Some points:
[-17   4   6  11  16  -2 -35  15  17  -8  -4 -42  14 -15 -27   4 -11 -34  10   5  11   6   5 -28 -39  41 -22  -3   5 -28 -80  42  17 -19 -26   8  -4]
[  17   -9  -17   12    8   -9   -8   -7    7   -9   17   24    3   69   18  -11  -12    2   12  -11   21  -22   10    4   14    9  -10   22  -11    6    1 -122    1   14    4   -8    9]
[-22  35 -23  10 -12 -30  -9 -17   7   0 -26   0 -46   8 -38   0  -2  43   2 -16  24   2  35  -1 -15   7 -14  -7 -11  10  16 -15  43  -3  -6 -15  16]
[  0  32  24  31  -4  13  50  -7  15  35  -7 -33 -16  31  -7  -5 -10 -28  32  -2   5  28   9 -23 -12  11  44  13 -46  77  -5   2  -8   7  10  50  -2]
[ -7 -14  12  12   3   1  -5 -47 -22   5  -6 -25  -7   5  -1  -1  54  10 -26   0  29  -6  -3 -12  -6  -4  12  30  29  35   4  31  -9   4  30  15 -18]
[ 10 -27  13  28 -10  -4  13   2 -20  19  11 -28  19 -34  -6  39  26  10   2 -14  25 -23 -12 -33 -30  15  -3  18  49  27  13  30  10   0   7  12 -17]
[  -9    3  -33  -10  -14   -7   -8   21 -119   -2  -20   14  -23   -1    6    6   21    7  -12   26  -24    1   -7    4   17  -10   -7    2    4    2    9   -8  -16   35  -10   19  -14]
[ -3   0  -3   9  -7 -16  25  34   8  18   2   4   8  -2  16  50   0 -25 -20 -15 -12 -20 -46 -41  -2   5  -7  36  89 -34 -30  12  -7   3  21 -11  14]
[ -7  -1  19  14   2  16  27 -44  66   2   5  36 -23 -22  44  -1 -38   0  11   6  -1   8  20  34   3  41   6 -42 -50   8 -20   5 -16  -4  16  14   0]
[  13    6    7   21   13  -20    0    5   -1   11   12  -16    8   26   17   11   21   -2   32    7  -10   -8   18    6   57  -14    6   10   -6   22    3   -6   -7    4 -117    7  -11]
[-19 -31  14  -1  -5  20   3   5 -13  10  10   3 -31   6 -13  23 -44 -10  21  -9   0   6 -15  35 -11  -7   6  19   8 -28   1 -26  28  11  26  49  13]
[-11   5  -9 -11  -2   1 -15 -24   5 -10 -10  21 -10   4   9  12  10   2  15  38 -20  18 -23  11  -1 -12 -35   3 -10  -6 -14 -65  41  10   4 -15  18]
[  3  47  -5 -33   8  -8 -34 -19  -7  -8 -29   0 -27   3  -3 -39  21  22 -26   2 -25  12  26  -3  -6   3 -11 -17   2  21 -11   4 -12  -8 -12 -49  -7]
[ 21   8 -46 -58  12  28 -13  13 -17 -17 -21  23  -8  21 -10 -44  -8  49 -39 -16   8 -53  22  18  10  15   1   9  25 -20  17 -14  -5 -22  18  -4  -4]
[-13   9  -2   0   6 -23 -21  14  24 -40  16 -26   7 -22 -17   9   1  -4  10  -9  55 -33 -20 -34  -8  24 -26  37   2 -15 -44  25 -31 -10   7  -8  17]
[ -11   11    0    1    5  -36  -34   15  -10   -6    8   12    7    9    0   18  -21  -14    3    3   14  -24 -127    3  -15  -10  -21   -8   48  -18   -8    2  -19    3    0  -15  -11]
[ 10  43  13 -17 -60  -1  -4   1  11  26 -36 -10 -12   8  -8   3  -2   7 -18 -21  41  -9  40 -16   8  -5  21  21 -28  30   1  -8  25 -15   0  -3   1]
[   0   17  -17    2    2  -47   -5   -2   15  -10   20    3   -5    6  -16   19    7   -3   15   19  -20   13  -14 -116   -8    2    8   -7   20    4  -26   15  -24   -1   -1   -3  -41]
[  3   2   4  12   8  13 -27   5  15  -7   6 -10  -1   9 -25  20  20  18  35  39  57   4  20  22  -2 -41 -13   6  -1 -21   3 -11   8   0 -66  -2  42]
[-35  55 -26  10 -13   6   8 -20  21  28 -22  22 -47 -20  34  34 -14 -10 -17 -38  -6  25 -21  -4   5  -3 -17   1  -7  -6  30  28  17 -30  37   5  -9]
[ 84 -13 -24 -11   4   5  -2  24  -1  -5  27   9  12  14  14 -43   9 -21 -15   8  36 -19  10  34   6  26   1  -9  -9 -29   0 -14  -4 -28  12  -4  64]
[ 21 -46   6   3  35   9 -10  30 -19  10  22   0   9   2 -35   7   8 -15  21  46 -13  12 -27   1   7   7  10   2  -4 -17  14 -15   1  30  -2  -7  -5]
[ -2 -10  41   1  35  12  31  13 -58 -24  18   7   7  17 -43   7  22  -6 -16  21  -9 -10 -12  21  11   2   3 -36 -13   1   1 -19 -12  43  -9   5  -4]
[  3  -8 -14  -4   5 -11  21  20  18  10  67 -16  86 -18   9   2 -13  -1  25  23  -1   6 -18  -8  -1  39  12   6  16  -8 -39  12 -35   8   4  38  16]
[-24  26   1  -6   1 -12 -19 -20 -13 -19   1  -4 -20   1  10  30 -11  17  13 -19  -1  27  12 -52  18   1   7  -5   9  16 -12 -31  22  -2 -22  -5 -15]
[  2 -29   1   1  14   5   0 -23 -60  14 -11  13  -1  -3  23 -35  33  22 -20   5   6   9  15  19   1 -12 -12   9  10   6  29  15  20   1  36   5   5]
[  2  40  -5  15 -24   0  19   0   5 -17 -12 -40   5 -26 -25 -24  -6  -4 -26 -22  -2 -12  16 -58 -23   8  15  13  -4  30 -30  32 -12 -10 -15 -51  10]
[  27    1   14  -17   12    8   -6   22    6    7  -13   12    3    5    3 -127   -1   10  -12    0   16    1   10   24   36   11   11  -25  -22   -7   17  -25   -7  -33    3   -8   -4]
[-37  -5  39   6   8   8  -9  24 -13   2  -9 -25  16 -84 -24  17   8 -21  -6 -14 -20  14  18  -7 -96   9 -50  -5 -17 -45  12   8   4 -13  14 -17 -32]
[ -4  18  26  19   5  14   0 -42   0  17  -1 -16 -10   0  18   7   4  24  49   7  -9  16  -8   1  -5  13   9 -38 -46   5 -12 -28  10  29   3  -9 -12]
[-10  -3  24 -22  23 -38   6  14  18   8  58  -1  24   9  11  24   2 -18  21  29   3  21   3 -21  -7  20  12   1   7  31 -94  12 -23 -24   0 -10 -14]
[  11    1  -83  -57  -13  -23  -34    4   15  -16   -5   11   -2   10    4   -7    4   22   -6    6   -1 -106  -29  -11    2  -10  -10    0    6  -12   -2  -26    7  -14   -8  -39   32]
[  0 -34  22  34  19  24  46  37 -21  31   6  24  20   8  -6 -30 -13 -41 -16  16 -32  20   0  17  15  12  13 -11   1  -3   9  12 -66   1  39  13  15]
[  5  -3   5 -12  36  21  16   7  -1 -11  28  -7  18   5  17   3   5   7  41  25  -2  14   4  34  19 -27 -14   7   4 -14  13 -14   5  39 -59  -2  -4]
[ 34  11   3   2  -7   4  14 -12  34   0   7  44   2  -4  52 -13 -87   4  -3   7  17   4   3  -2   5  26   7   5  -6   4  18 -33  -9 -25  11   7  61]
[  0  -4  17  20  19  24 -10  10  44 -20  40  26  17 -13  34 -22 -10 -17  58  17 -28   0   3  49 -11 -40   2  -6  -4  -2  17   9  11   5 -13  23  30]
[ -21    1  -11   -7   21   10   -4   19  -16   11   16   -4  -10   16   -2   16    3   24    0  -25    2    1   10  -14   39 -125    2    5   10   -3   17   17   22   39  -21   11   16]
[  7 -40  -5  -5  20  43  34 -26 -10  15 -17  -9  -4  -7 -18  25  18   0  25 -37  29  12 -15  53 -14  12   8  11   2   7   4  -1  35  15  15  25  -3]
[ 14   5   9 -12 -18   5   3  10  -2 -15 -86 -25 -83 -13  19  -4 -18  43 -19 -15  -5   2   5   8  -2  -7  10  21 -10  -9  34  -3  34  14  -1  -2  -1]
[ 28 -68  -9  15  13 -19   7 -12  -3  12  -5 -13  43  10   1 -22  19   6  26  10  19 -46 -11  -8  26   8  13   8  12  23  -6  -1  17 -19  14   2  20]
[ -2  12  11   7   7 -23   1 -12  16  17  16  11  21  23   2  41 -22   1  35  -3  -7   5  -7 -20  73  18  13  -9  14  36 -14 -15   1  25   8  17  -2]
[ -4 -53  -2  23   1  21 -23  52  51  12  47 -21  17 -45 -16   6  -6  -5 -20  18   7   9 -15  28 -39  48 -16  13 -37  -6 -24  14 -29  -2   1  10  16]
[ 11  49   7 -17 -16   4 -25   2 -20   6  -5  13 -22   3  -9 -43   3  13 -35 -10   0 -29  33 -20  28  16   4 -10 -13  38   9  25  -5 -31 -17 -40  -8]
[ 37  12  24  38 -11  26  25  -7  48  28   7  60   3  19  19  -4   2  -7   8 -18 -26   6  52  23  -8 -43  22 -11  -3  12  28  34 -38 -11 -30  37   2]
[  3 -34  -9 -24 -13  28  21 -15 -38  -5  -6  -2  -8   7   9 -19  12  11 -25   4  11  -5  -6  -4 -11  -5  -5  -9  39  22  78  11   5  13  18   3  -7]
[ -7  13  -4 -20  -6 -32   8   5  -2  20   7   0  -4  26   2  44   1 -13   9   0  13 -14   9 -11   0 -49   5  32  37   8   2  18  12  41 -62 -25  -5]
[   2   -2  -21  -38    0 -127   -9    1  -10  -37   13    4    9   36   16    5  -13   -4   12   16    7  -13  -23   -8   14   -3    6  -14   22   -9   -7    9   -7   13    2  -36    0]
[   4   18  -61    1    7   -9  -23   14   20  -69   -9   24    9    0   31   -8  -21   11    5    1   10  -10   -4   11   -9   22    8    2    5  -26    5   11   -5 -116   16  -34   25]
[  6  10  -6  -4 -96   4  23  38   9  10 -37  15   0  24 -11   2  -9  40 -18 -33  48  -7  15  17 -16   7  23  47  -5 -11   9  -1  14  -7   2  22  20]
[-90  25  27  11  25  -4  -5  -1 -28 -15   1 -17   6  -8  11  24  25  -3 -19  -7 -62  12  -3 -13 -36  -8  -6 -17  14  -9  -2   7 -19  -1  12  -6 -61]
[  9   0  14  18   6  -6  24  -1 -20  34  49   6  11  16 -40 -23  32 -15  -1  42 -11  -4  -4 -12  19   2  60   9   0   1 -49   3  -1  26 -25  -8  -7]
[ -14  -18    9    3    5   -3    9 -127   12   10   -5   11   13   25   36   -6  -10    5  -10    9  -10   26   -5   -3    6   13   13  -13    5   11   18   -9   17  -20  -12   16    7]
[  -2  -16    2  -26   22   25   15  -21   18   25  -36   -7   -7   -8   -9  -22   11   -6   -8  -27   10   18   36   17  -12    5   12   -9 -115   -1    9  -29  -15  -14  -18   30   22]
[ 16   9   9 -11   7  14   4  29 -10 -32 -48 -13 -49  -6  -3  -3  16  41 -93  -9 -17 -11   2   4  -4  -7 -48  -7  -4 -27   5  16  26 -22  24  -9 -22]
[ 18  13   7  20  -1   4  -6 -26  49  -9  12  21  22 -15  22 -11 -25 -34  18  -3   9  -4  34  10  31 -26  40  13   5  63 -11  13 -45 -18 -57  37   3]
[ -10    8    6   12   51    6  -18  -10  -15   -7    1    7   22    4   24  -23    7   -8  -13   25  -20    3   14    8    1    4    9 -117   -7   15  -21  -21   -2    1   -6   -1    2]
[-100   29   17   23   13    0   10    6    6    6  -24   -8   -3  -14   11    8   34  -32    3   36  -51   14   10  -23    8   18    4  -18   10  -11    5   26   -8    9    8   -4  -86]
[  0 -31   0 -23   6  14 -28 -30  -8 -54  19  29   9  18  41  -7  20  14   7   3 -12   3 -27  25   4   7 -26 -13  -1   3  23  20  29 -42  35 -26  -5]
Along one direction, these points spread out more than along any other. Take the direction at right angles to it along which they spread out most. Then take the direction at right angles to both along which they spread out most. Go by this last direction. How many in every 100 of the points above lie lower along it than each point below? Answers are rounded to whole numbers. More than half of the points above lie lower than the first one.
[  35    4  -45   21  -18   -2   23   -8   17   13    0   48   22   18   19    5 -127    7    2   -8   18  -19    1   -3    2   22  -10   25  -10    5   14    6   18  -12   20   -2   13] 83
[ -21    0   -4   -3  -22   -5   14   25  -13   25    4  -86  -12  -25 -106    6   31   -7  -31    4  -11   10    5   17   -4   -4    0    9   22    7   -4    4   -2   17  -17   13  -14] 17
[ 19   4 -13  18 -13  31  15  44  11  11  10 -69 -11 -66 -30  11 -10 -13 -38 -14  12   8  14  -2 -58   9   8  37   3 -39  -1  49 -24 -15  35   2 -21] 29
[ 11   6  20 -30 -10  -1  25 -31   4  -5   4  19 -13 -20  -9  10  10  -4  39   8   3  19 -10  -7  31  -4  -6 -30 -15   0  -9 -56  36   1 -10  10  -4] 43
[-11  -2  29  41  -9  11  24   2  17   6  34  -4  45 -15 -22  -9  -3 -98   5  32  -5  22   9 -26  29  14  24 -26  -2  14 -38  15 -71   0  13  -2  -9] 47
[   3 -127   14    1    7   25   -8   -7    1    1   -3   -3   30    8  -13    0    4   15   26   16    9   10   -8   22   -1    8   -8   -8   -6   -5    1   10  -20  -13   16    5    0] 66
[ 11  11 -29 -72  14 -23 -89   5   4 -53   7  -1  11   8   9   9  12   5  -7   0   1 -29  -2   6   3  11  10  10  -6  -9   0 -16  34   0  10 -68   2] 93
[  -4    4   -3  -42    2    0  -35   10   -6  -24   11  -18   -3    7    2   -1   10   -6    5    2   -4  -18  -30   23  -19    5 -118   -2    6  -67   10   18   23   -1   28   -7   -2] 78
[ 11   5  14   3  -5   1   6 -14 -28  41 -16  -4 -47  13   2  11 -21  -6  19 -25 -24   5  21  41  12  -6  16 -10 -11 -18  52 -35   0   5  34  30  12] 12
[  9  15  -5   4 -97  18  11  13   5   4  -4 -25   3  10  -6   7 -27  50 -13 -56  29 -13   9  -1   2 -13  10  51 -17 -22  17   4   7  10  27  -3  14] 50
[-29   7  -3   9  44 -41 -20 -12  -7 -31   6  16   5  -9   8  12  23 -14 -47  14 -58  24 -16 -35  -4  -4   6 -38  -2 -20  11   7  24  29  -1   0 -28] 22
[   4   -6  -10    6  -66   16   14   18    3   -3  -42    2  -42  -23  -17  -17    2    4    6 -118    4   35   15   -8  -18   19    1   40   -4   -4    5   11   19   17   -3   14   16] 16
[ 10  -7  20  16  18  24 -14  20 -32  34 -27 -13  24   1 -33   4  39 -20   0  20 -29  28  -5   1  21   1  19 -28   2  15  10   6 -39  80   6   3  -2] 14
[  1  25   1  33  -7  -3  11   1  17 -12 -19  32   1 -37  14  40  -6   8  -4 -14 -19  30   1  27 -22 -94 -35  27  23  -6  19  23  -3   2   0  16 -48] 14
